In the data rows, 128 means zero.
Some points, each followed by its number:
[150  95 196  24 142 120  87 114 110  18 211 194 126 112 123  34] 0
[113 121 149 125 192 116  80 111  98 173  99  94 112 155 130 168] 1
[ 99 125 144 142  86  82 114 125 133  81 145 186 108 125 140 104] 2
[ 98 115 160  93  94  91 138  95  96  67 143 201 105  84 141  84] 3
[151 106 212   0 161 111  66 100  88   0 220 209 124 118 110   0] 4
[ 82 127  66 175 102   1 124  74 101 135  80 102  20 145 150 218] 5
[166 137 125  74 102 147 103 158 160 112 170 145 174 130 111  64] 6
[141 130 112 164 119 147 128 198 186 192 116  82 189 126 120 154] 7
[ 97 128 153  48 108 203 145  83  70  51 213 210 181 102  91  37] 8
[134 131 108 125 118 141 137 169 184 141 151 116 186  89 114 122] 9
[131 194  77 178 149 144 134 135 103 197  57  31 125 157 121 159] 10
[136 154 136 121 146 120 100 154 129 133  96 110 111 110 132  90] 11
[ 96 100  84 125 114  40  81  88 129 122 113 117  65 134 123 201] 12
[156 131 110  79 110 114 114 109 129 118 166 170 141 136 122 136] 13
[143 131  99  98  95 115 129 114 125 115 161 160 126 133 141 129] 14
[141 105 132 152  87 154 171 141 156 115 159 153 147 111 157 115] 15
[160  81 172  51 137  27  96 111 103 124 162 176 155 147  93 104] 16
[ 73  92 110 234  93 170 210 116 174 150  86 115 136 122 168 227] 17
[160 103 141  82 106  77 104 152 154 115 136 145 139 141 108 117] 18
[120 131 149 125 119 104 101 124 129 112 121 157 118 134 128 111] 19
[158 119 152 166 124 230 179 158 179 124 172 102 166  86 124 119] 20
[ 75 131  58 190 104   0 133  71 100 141  74  90  23 158 154 224] 21
[169 183  78 178 127 151 139 190 181 216 101  61 150 167 146 134] 22
New points follow, each followed by the number of its nearest point above by angle.
[ 99 130 163  74 102  84 130  88  82  48 135 195 103  75 133  58] 3
[133  90 160 116 116 184 119 102 113 101 167 141 166 106 117  80] 8
[114 124 126 142  86  67 110 134 147  87 134 171 103 132 134 123] 2
[146  92 183 117 123 234 134 107 100  98 178 147 199  98 117  38] 8
[166 143 120  87 113 142 105 149 151 125 162 131 163 134 112  66] 6
[139 174 158  33 245  15  31  37  34 114  45 135  24 197  92 143] 1
[ 29 116 130 238 129 254 255 137  83 152 112 222 101 123 187 219] 17
[163 126 156 163 134 250 178 159 184 125 179  90 171  79 112 122] 20
[183 155 132  69 236 104  39 123 102 168 106 104 136 185  71 134] 1
[138  96 179 107 112 213 127 114 112  94 186 163 183 102 111  56] 8
